[ 0.130  0.077 -0.003  0.136  0.077 -0.177  0.019  0.128  0.090 -0.055
 -0.123  0.167]
The entry just left of -0.123: -0.055
The entry just right of the smallest entry -> 0.019
The entry just left of -0.177: 0.077
Which number is the entry just right of 0.130?
Answer: 0.077

data =
array([[ 17.9,  -0.8,  20.8,  17.1],
       [  7.3,  -4.7,   2.9,  18.6],
       [  1.7,  10.1,  -7.1,  13.1],
       [ -2.8,   2.7, -17.7,  15.8],
       [ 11.5,  11.6,  13.6,  12.6],
       [  2.6,  13.7,   5.7,  11.8],
       [  4.5,   3.6,  -0.2,  15.5],
       [  0.7,  -1.5,  -4.9,  17.4],
       [  6.4,  -3.9,  19.1,  18.3],
       [ 15.2,  -4.9, -11.2,  18.6],
       [  0.4,  23.3,  -1.5,   8.2]])
Counting starts at 0.
Report the entry in the bottom-right corner.
Answer: 8.2
The entry directly below 19.1 is -11.2
The entry in the bottom-left corner -> 0.4
Report the entry in row 0 and column 1.
Answer: -0.8
Report the entry in the top-right corner.
Answer: 17.1
Report the entry in row 2 and column 0.
Answer: 1.7
Report the entry at row 0, column 0.
Answer: 17.9
Report the entry directly above 0.4.
Answer: 15.2
Report the entry at row 0, column 2.
Answer: 20.8
The entry in row 1 and column 0: 7.3
Report the entry in row 2 and column 1.
Answer: 10.1
Report the entry directly below 11.5.
Answer: 2.6
The entry directly above 13.6 is -17.7
Report the entry at row 1, column 1.
Answer: -4.7
The entry directly below the smallest entry: 13.6
The entry just left of 19.1: -3.9
The entry just right of -4.7 is 2.9
The entry just left of the smallest entry -> 2.7
The entry just left of 17.4: -4.9
The entry just left of 11.6 is 11.5

a = [-32   3  19  -7]
The entry just left of 3?
Answer: -32
The entry just left of the largest entry is 3

X =
[[-11  -8   2   1   9  -1   7 -21   8]
 [  2  -7   4   4 -35   6   6  -4  14]
 [ -3  -9  19  27  22   6   8  16   0]
 [ -2   5  -2   5   9 -10   8  -8   5]
 [  6 -13   4  17 -13   0   9 -10  -9]
 [  6 -13  -8   1 -17   1   7  -2   8]
 [ -8 -12 -13  14   1 -14   5  14  28]]
Counting starts at 0.
The entry in row 0 and column 2 is 2
The entry at row 0, column 1 is -8
Which number is the entry in row 1 and column 0?
A: 2
Which number is the top-left entry?
A: -11
Which number is the entry directly above -35?
A: 9
The entry directly below 17 is 1
Which number is the entry in row 2 and column 2?
A: 19
Which number is the bottom entry of the column that holds the largest entry?
A: 28
Which number is the entry just left of the centre entry?
A: 5
Which number is the entry directly above -4?
A: -21
Which number is the bottom-left entry?
A: -8
The centre entry -> 9
The entry directly above 22 is -35
The top-right entry is 8
Which number is the entry at row 2, column 1?
A: -9
Which number is the entry just right of the smallest entry?
A: 6
Which number is the entry at row 1, column 2?
A: 4
Which number is the entry in row 2 and column 0?
A: -3
Which number is the entry directly above the centre entry?
A: 22

M =
[[ -68 -667  368  668 -105 -316 -257]
 [-240  555 -783  -81   -2  243 -465]
 [-483  115 -152  113 -192 -691 -421]]
Which number is the fifth-last entry, reading row by row?
A: -152
Which number is the top-left entry?
A: -68
The second entry on the main diagonal is 555
Which number is the entry in the bottom-right corner?
A: -421
Which number is the 3rd smallest entry?
A: -667
Which number is the entry just left of -257?
A: -316
Which number is the 3rd largest entry?
A: 368
The entry just right of 668: -105
The last entry of the smallest entry's row: -465
Which number is the centre entry?
A: -81

Questions about the array below. Counting starts at 0.
1) Read off the entry directly below 570.
2) Read off the entry in row 0 and column 0.
3) Read off the entry in row 2 and column 2.
4) Read off the entry at row 1, column 1.
5) Read off the entry in row 2 and column 0.
6) Read off the entry just right of 173.
7) Read off the entry in row 0 and column 1.
8) Read off the bottom-right entry.
[[238 530 569 222 534 625 668 446 366 395]
 [223 437 244 404 445 549 315 215 573 697]
 [492 480 186 179 229 206 454 460 456 620]
 [551 434 215 534 583 496 439 188 577 627]
 [514 478 540 320 606 361 471 450 644 716]
 [357 574 347 580 310 134 620 298 224 423]
 [124 570 623 308 438 359 614 495 549 361]
 [438 454 581 292 561 391 409 540 585 755]
 [378 361 632 219 173 483 408 136 296 454]]
1) 454
2) 238
3) 186
4) 437
5) 492
6) 483
7) 530
8) 454

grid =
[[  5  21   4  -4  -2  -4   0   9  -6  -6  11  -6]
 [ -2  19  -3 -11   5 -13   6  11 -16  -1  16  -4]
 [ -2 -18   0   8  -3   9  -4 -10  11   3 -14   4]
 [  0  22   1  -6  -1  -6  -4  10 -10  -5   7  -4]
 [ -6 -29  -4   8  -2  10  -8 -15  12   5 -23   8]
 [ -4   1  -5  -8   7  -9   8   3 -10   5   9   1]
 [  0 -23   0   8   1   8   4 -11  12   5  -7   4]
 [ -1 -21   0  10  -2  12  -2 -11  15   4 -13   6]
 [  5   4   6   8  -6   8  -6   0  10  -4  -4  -1]
 [ -7   4  -7 -11   6 -12   1   4 -16   2   4   0]
 [ -9 -18  -6  -1  -1   0  -9  -9  -1   4 -18   4]]
Indices start at 0.
Read off the entry at row 1, column 0.
Answer: -2
Read off the top entry of the column that holds the largest entry.
Answer: 21
The entry just left of the largest entry -> 0
Read off the entry just right of -14.
Answer: 4
Read off the entry in the top-right corner.
Answer: -6
Read off the entry at row 0, column 2.
Answer: 4
Read off the entry in the bottom-right corner.
Answer: 4
The entry directly below the smallest entry: 1
Read off the entry just right of the smallest entry.
Answer: -4
Read off the entry in row 1 and column 1.
Answer: 19
Read off the entry directly above the largest entry.
Answer: -18
Read off the bottom entry of the column that holds the largest entry.
Answer: -18
Read off the smallest entry.
Answer: -29
Read off the entry in row 2 and column 2.
Answer: 0
Read off the entry directly above the smallest entry.
Answer: 22
The bottom-left entry is -9
The entry just left of the smallest entry: -6
Read off the top-left entry.
Answer: 5

Read these off the row that follows.
1) Which number is the entry just left of 6?
2) Which number is the minimum?
3) Which number is the entry just left of the centre entry?
[ 15 -18  29  16   9 -10   7  22   2 -14   6  -6   1  -3  11]
1) -14
2) -18
3) 7
